J_866: [ 17  68 -54 -20 -73 -34  63  16  20 -89  34  85 -47  72 -47  38 -34 -54
  20 -73  22 -93 -54 -16  25 -74   0  30  46 -64 -35  53 -49  62  86  49
  92  71  33  83 -59  71  36  28 -91  88 -42  92 -44  15]
J_416: [ 35  41   8 -87 -81 -93 -15  52  72  73 -78  32 -37  58 -42 -64 -37  56
 -58  -5 -53 -36 -76  23  71 -64  46  86 -56  25  84 -78 -65 -75  80 -15
 -39  -7  80  43 -25 -34 -90 -42 -40  -9 -93  81 -75  11]
J_285: [ 62 -24   2  28  88  30 -25 -35 -88 -14  30 -45 -73  43 -58 -88  61  87
 -63 -81 -12  24 -75 -16 -29 -67 -40  27 -52 -35 -47 -38 -79 -24 -76 -70
 -24  70 -80  18   3 -17 -16  77 -60  78  36  46  57  60]
J_560: [-78  32 -87 -90 -40 -75  35  59  80 -37 -93 -34 -25  41 -56 -15 -58 -76
  71 -15 -78 -64 -53  46  52 -39  -5  25 -37  23  81 -65 -75  -9 -64 -81
 -42  73  80 -42  11  84 -36  86  72   8  -7  43 -93  56]
J_153: [ 80 -65  -9  25 -15  46 -56  80 -78  -5   8 -81 -40  84 -37 -58  43 -64
  23  41  72  57 -75 -15  35 -25  52 -87 -76 -39  71  73  56 -34  86  -7
 -36  81 -64 -42  32 -42 -75 -90 -37 -78 -53 -93 -93  11]
J_546: [ 88  30  78  44 -18 -51  82 -66 -91 -68  44  88 -70 -21 -27  58 -24  44
 -86   0  13 -83  89 -89  56 -53 -20  84  -3  86 -14 -79 -41 -49 -45  53
 -68  38 -94  55  77 -90 -85 -80 -42 -43  90 -73 -82 -33]
J_18: [ -2  -8  43 -24 -53  20  44  60 -52 -61 -42 -44  56 -84  12  72 -94 -61
  25 -20 -90   7 -52  58   3  59  -4 -13 -37  17 -59  77  25  89   6  74
 -90  59   7   6 -52  26 -16 -20  16  75  39 -91  58  28]
J_807: [-17  -4  62  13 -54 -68 -26  42  64 -84 -90 -62 -57 -18  69 -26  73   6
  44  12  94  17 -15  -1  34  59  19 -53 -20  -1  48 -83 -67 -40 -52  87
  34  56 -27 -37 -66  45  60  16 -70  18  40  93 -93 -74]
J_321: [  7  58  20  60  26 -90  43 -53  -8   6 -16 -61  39  56   7  58 -94  12
   3 -61  -4 -91 -42 -13  59  -2   6  77 -52  59  72 -84  17 -37 -20  25
 -51 -20 -90 -59 -52  16 -44 -24  25  28  75  89  74  44]
J_350: [-57  44  61  14 -62 -11   3 -44  33 -33  29  12  -5  85  47  47   9  36
 -66 -84  54  36  82  22 -64 -87  41 -26 -50  79 -92  18  83  -9 -62 -37
 -86   1 -31  27  -1  51  81  37  74 -63 -13  25  50  56]
order: [-93 -93  11  80 -65  -9  25 -15  46 -56  80 -78  -5   8 -81 -40  84 -37
 -58  43 -64  23  41  72  57 -75 -15  35 -25  52 -87 -76 -39  71  73  56
 -34  86  -7 -36  81 -64 -42  32 -42 -75 -90 -37 -78 -53] | J_153
order: [-94 -91 -90 -90 -84 -61 -61 -59 -53 -52 -52 -52 -44 -42 -37 -24 -20 -20
 -16 -13  -8  -4  -2   3   6   6   7   7  12  16  17  20  25  25  26  28
  39  43  44  56  58  58  59  59  60  72  74  75  77  89] | J_18
order: [ 25  84 -78 -65 -75  80 -15 -39  -7  80  43 -25 -34 -90 -42 -40  -9 -93
  81 -75  11  35  41   8 -87 -81 -93 -15  52  72  73 -78  32 -37  58 -42
 -64 -37  56 -58  -5 -53 -36 -76  23  71 -64  46  86 -56] | J_416

J_104: [ 35  11  -6  18  25  16 -48  20]
J_201: [ 18  20  25  35  -7  16  11 -48]
J_814: [ 32  10  24  36 -14 -60  37   9]
order: [-48  -7  11  16  18  20  25  35] | J_201
order: [-48  18  20  25  35  -7  16  11] | J_201
shift -1: [10 24] | [ 9 23]
shift -1: [-48] | [-49]
order: [ 20  35  11  -6  18  25  16 -48] | J_104
shift -1: [10] | [9]

J_284: [-30 -47 -93 -20 -25 -16 -36  19 -59  19 -30 -93   2  24  61 -56 -88   9
 -15  59   5 -41  -1  39   3]
J_838: [ 25 -42  -4  -8 -13 -26   4  -3  18 -13 -24 -43   2  10  -7  -1 -88   4
 -18  34  -9 -56  34  38   9]
J_227: [  6 -43 -21 -18  -7  22  -5  29  14   9 -15 -23 -25  24  -4   0 -88 -43
 -18  30  -8 -59  22  35   9]
J_495: [ 25 -11 -13   4 -10   7 -19  16  18   3 -26  -9 -19  -2 -28  -8 -88   9
 -23  59   5 -57  41  39   8]
J_406: [-54 -11 -56 -41 -64 -70 -12  -7 -20  19  -8  -9 -49  23  62 -19 -88 -76
 -88   5 -34 -67 -62  11 -16]
order: [-88 -59 -43 -43 -25 -23 -21 -18 -18 -15  -8  -7  -5  -4   0   6   9   9
  14  22  22  24  29  30  35] | J_227
shift +1: [9] | [10]

J_777: [ -1 -26   2   0   5   6   5   0 -16   1   4   3  14  -2 -10 -12 -10 -27
 -18  -7   3  17 -24 -18  -4  19  18   0 -12  -2  11 -23  23   3  -7  -5
  13   0  10]
J_992: [ 13 -23 -18   2   5  -5  17 -12  11   4 -12  14  18  -2   0  23   0   0
  -7  19 -10  -4 -18   3   5   0   4 -24  10 -27 -26   1  -2  -7   6 -16
 -10   3  -1]
J_124: [  3  -5 -26 -24  -4   3  -2  -8  -7  -2   3 -27 -10  -1   6 -16 -12   0
 -18   2  13 -12   5  17   0   1   0  23   0  10  14 -18  19   4  11   5
 -23 -10  18]
order: [-27 -26 -24 -23 -18 -18 -16 -12 -12 -10 -10  -7  -7  -5  -4  -2  -2  -1
   0   0   0   0   1   2   3   3   3   4   5   5   6  10  11  13  14  17
  18  19  23] | J_777
shift +1: [  0 -16   1] | [  1 -15   2]
order: [-27 -26 -24 -23 -18 -18 -16 -12 -12 -10 -10  -7  -7  -5  -4  -2  -2  -1
   0   0   0   0   1   2   3   3   4   4   5   5   6  10  11  13  14  17
  18  19  23] | J_992
shift +1: [-18] | [-17]
order: [-10   0  11 -12  -1   3 -16 -27  17  -2  -2 -23   6 -18  10  23   0  19
  -7   3  13 -26  -7  18  -4   5   1   5   0 -12   4 -10  -5   3 -18   2
  14   0 -24] | J_777
order: [ 18 -10 -23   5  11   4  19 -18  14  10   0  23   0   1   0  17   5 -12
  13   2 -18   0 -12 -16   6  -1 -10 -27   3  -2  -7  -8  -2   3  -4 -24
 -26  -5   3] | J_124
shift -1: [-1  6] | [-2  5]

J_554: [ -5   4  28 -10  17  20 -21   8 -12   0 -24  17  53  27  16   5  -3   5
 -45 -80  23 -26   6   2 -14   4   7  -4]
J_685: [-2  0 -1 -1  2  1 -4 -4 -2 -4  1  1 -3 -1  5 -2 -5  0  0  2  0 -2 -2  1
 -2  2 -2 -5]
J_261: [0 0 0 0 0 0 0 0 0 0 0 0 1 0 0 0 0 0 0 0 0 0 0 0 0 0 0 0]
J_432: [0 0 0 0 0 0 0 0 0 0 0 0 0 0 0 0 0 0 0 0 0 0 0 0 0 0 0 0]
J_794: [  6 -19 -13  -7   6  -5   1  -2   1   1   2  -1   0  12  -6   3   2 -10
   5  -1  -3   2   1   3   3  13 -23   3]
J_199: [  8  17 -80  53   5  17 -14  -3  22 -45   7 -12 -21   2 -10 -24  27  16
  -4   6  28   4  -5  20 -26   4   5   0]
J_835: [ -5   4  28 -10  17  20 -21   8 -12   0 -24  17  53  27  16   5  -3   5
 -45 -80  23 -26 -16  13  18  26 -33   9]
shift -1: [ 23 -26 -16] | [ 22 -27 -17]
shift -1: [0 0] | [-1 -1]
order: [  5   0   8  17 -80  53   5  17 -14  -3  22 -45   7 -12 -21   2 -10 -24
  27  16  -4   6  28   4  -5  20 -26   4] | J_199
order: [  5 -24   5 -10   4  16  23 -21  17   7  -5  -4   6 -26   8  27  -3  53
 -14  17 -80 -45  20   2  28   0 -12   4] | J_554
order: [-80 -45 -26 -24 -21 -14 -12 -10  -5  -4  -3   0   2   4   4   5   5   6
   7   8  16  17  17  20  23  27  28  53] | J_554

J_137: [ -4 -35  45  57 -46  50 -60]
J_234: [ -8  50 -83 -35  80 -57 -16]
J_237: [-20  44  37  61 -62  61 -39]
shift -1: [57] | [56]
shift -1: [ 37  61 -62  61] | [ 36  60 -63  60]

